0: c(-0.05, 0.15, 0.80, 0.33, 1.50, -0.70, -0.45, 0.23, -0.68, -0.23, -1.50,
  0.60, -0.79, 1.55, 0.60, -0.17, 0.49, -0.39, -0.08, 0.26, 0.80, 0.86,
  -0.50, -0.24)
1: c(1.51, 1.68, -1.22, -0.34, -1.37, -1.68, 1.15, -1.31, 1.84, -1.55, 0.55,
  -0.11, 0.07, 0.94, 0.98, 0.20, 0.09, -0.10, 0.14, -0.38, -0.11, -1.39,
  -2.27, 0.43)
2: c(-0.60, 1.86, 0.28, -0.01, 0.11, -0.51, 0.07, -0.39, 0.27, 0.03, 1.62,
  -0.09, 0.64, -0.78, -1.33, 0.04, -0.89, -0.59, 1.06, -0.08, -0.85, -1.85,
  -1.92, 0.31)
3: c(0.50, -0.32, -0.35, -0.41, -1.50, 0.81, 1.02, 0.03, -0.11, -0.62, 1.46,
  -1.72, 0.24, -0.67, -0.60, -0.56, -0.65, -0.33, 0.71, 0.82, -0.94, 0.44,
  0.53, 0.69)
4: c(-1.25, 0.64, -0.97, 1.55, 1.53, -0.88, -1.09, -1.31, -1.00, 1.38, 0.81,
  -0.26, 0.92, 0.17, 1.08, -0.29, -1.59, 0.99, 0.22, -0.38, 1.79, 1.93,
  0.58, -1.46)
5: c(-0.83, -0.07, 1.80, -0.03, 0.26, 0.24, -0.34, 0.22, 0.16, 0.35, -1.03,
  -0.04, -0.53, -0.71, 1.52, -1.80, 2.02, -1.04, -0.57, -0.79, -0.28, 0.46,
  1.67, -0.56)
6: c(0.49, 0.52, -1.56, 1.87, -0.18, -0.69, 0.20, -1.47, 0.24, -1.00, 1.39,
  0.10, -1.37, 1.46, 0.47, -0.25, 0.93, -1.67, 1.87, 0.80, 0.18, 0.21,
  -0.94, 0.62)
7: c(-1.06, -0.73, -0.67, -0.22, 0.18, 2.30, 0.77, -0.26, 0.20, 0.96, 1.77,
  0.83, 0.58, -0.05, -1.91, 2.60, 0.04, 0.82, 0.88, 1.10, -0.82, -0.18,
  0.84, 0.47)
8: c(-0.08, 0.67, -1.39, 2.01, 1.18, -0.81, -1.64, -1.40, -1.23, 1.50, -0.23,
  -0.07, 0.84, -0.35, 1.97, -0.26, -2.51, 0.82, 0.46, -0.56, 1.22, 1.25,
  -0.63, 0.14)
9: c(-0.67, 1.22, 1.83, -0.33, 0.82, 0.36, -0.46, 0.46, -0.72, 0.02, -1.84,
  0.40, -0.96, -0.50, 0.46, -1.11, 2.44, -1.27, 0.10, -0.25, -1.58, -1.01,
  2.12, -0.42)
10: c(1.67, 0.84, 0.24, -0.84, -3.24, 0.77, -0.44, -0.80, 0.95, -1.32, 0.35,
  -0.44, 1.90, 0.86, 0.15, -1.09, 0.41, 0.18, 1.53, 0.57, -1.05, -0.73,
  -0.70, 0.50)
11: c(-0.91, -1.69, -0.18, -0.59, 1.38, 2.32, 0.08, 1.09, -0.12, 1.63, 0.49,
  1.12, 0.07, 0.19, -2.27, 3.18, -0.90, 1.56, -0.14, 0.55, -0.16, 0.30,
  1.22, 0.82)
12: c(1.15, -2.64, -1.28, 0.48, -1.43, 0.13, 0.20, 0.97, -0.67, 1.34, -1.00,
  -0.21, 1.49, 1.24, -0.19, 0.30, -0.36, 0.15, -1.41, -0.24, 0.63, 1.20,
  0.62, -0.18)
13: c(1.55, -0.98, 1.15, -0.23, -0.24, -0.14, -1.44, 0.57, 0.25, -1.28, -0.47,
  0.32, -0.70, 0.13, 0.22, -0.63, 1.70, -0.76, -0.86, -0.38, 0.72, -0.80,
  0.84, -1.00)
14: c(2.38, -0.55, -2.00, 1.85, -0.42, 0.06, -2.61, -1.63, -2.36, 0.15, 0.36,
  -1.36, 0.39, 0.34, 1.22, -0.04, -2.10, -0.25, 1.90, 0.59, 1.42, 2.15,
  -0.44, 1.05)

c(0.79, -0.26, -1.51, 1.20, -0.27, -0.50, -1.24, -0.54, -0.83, 2.07, -0.85,
  -0.28, 1.96, 0.44, 1.08, -1.32, -2.66, 1.80, -0.39, -0.81, 0.63, 0.63,
  -1.16, 0.02) 8
c(0.23, -1.16, -0.10, 0.65, 1.37, -0.38, -0.31, 1.38, -1.37, 0.81, -1.30,
  0.22, -0.59, 0.78, 0.44, -1.24, 0.36, 0.44, -0.90, -0.42, 0.38, 1.46,
  0.95, 0.14) 0
c(0.47, -0.28, -0.34, -0.49, -1.41, 0.84, 1.11, -0.05, -0.13, -0.56, 1.54,
  -1.72, 0.19, -0.73, -0.62, -0.58, -0.60, -0.29, 0.71, 0.93, -0.99, 0.43,
  0.48, 0.63) 3
c(1.12, -2.56, -1.34, 0.47, -1.51, 0.24, 0.25, 0.88, -0.67, 1.37, -0.98,
  -0.31, 1.54, 1.23, -0.13, 0.37, -0.28, 0.16, -1.46, -0.21, 0.61, 1.21,
  0.63, -0.13) 12
c(1.32, -1.61, -0.66, 0.12, -1.09, -1.05, 0.51, 0.96, 0.28, -0.22, -1.28,
  0.31, -0.71, 0.19, 0.52, -0.69, 1.69, -0.43, -1.98, -0.36, 0.41, -0.19,
  -0.30, -0.67) 13
c(0.47, 0.99, 0.57, 0.00, 1.96, -1.24, -0.17, 0.69, -0.72, -1.22, -1.50,
  0.88, -1.78, -0.47, 1.92, -0.01, 1.19, 0.49, -1.20, -0.15, 0.24, 1.06,
  0.27, -0.20) 0
c(1.66, 0.05, -1.01, -0.69, -1.59, -1.62, -0.95, 0.10, 0.61, 0.27, -1.16,
  0.48, 1.23, 0.36, 1.18, -1.46, -1.23, 1.15, -0.84, -1.81, 0.97, -0.73,
  -3.13, 0.35) 1
c(-0.55, -0.18, -0.51, -0.94, -1.09, 1.54, 0.81, -0.48, 0.95, -0.07, 0.82,
  0.97, 0.40, -1.11, -0.80, 2.57, 0.85, 0.68, 0.07, 0.61, -0.48, -1.08,
  -0.03, -0.30) 7
c(0.54, -0.30, -0.34, -0.45, -1.50, 0.84, 1.05, 0.07, -0.07, -0.61, 1.53,
  -1.65, 0.15, -0.72, -0.61, -0.63, -0.66, -0.29, 0.74, 0.88, -0.98, 0.49,
  0.51, 0.70) 3
c(0.51, 0.64, -1.58, 1.88, -0.14, -0.72, 0.04, -1.49, 0.19, -0.93, 1.34,
  0.20, -1.32, 1.54, 0.52, -0.26, 0.93, -1.74, 1.85, 0.70, 0.24, 0.13,
  -0.94, 0.71) 6
c(0.61, 2.05, 0.30, -0.25, 0.27, -0.92, -0.34, -0.70, 0.37, -1.13, 1.16,
  0.51, 0.20, -0.37, -1.38, 1.17, -0.68, -0.21, 0.13, -0.29, 0.09, -2.76,
  -2.61, -0.11) 2
c(-1.90, -0.49, -0.51, -0.70, -1.20, 1.90, 1.25, -0.10, 0.80, 0.99, 1.26,
  0.55, 0.83, -1.60, -0.78, 1.61, 0.65, 0.36, 0.93, 0.92, -1.27, -0.15,
  0.63, 0.07) 7
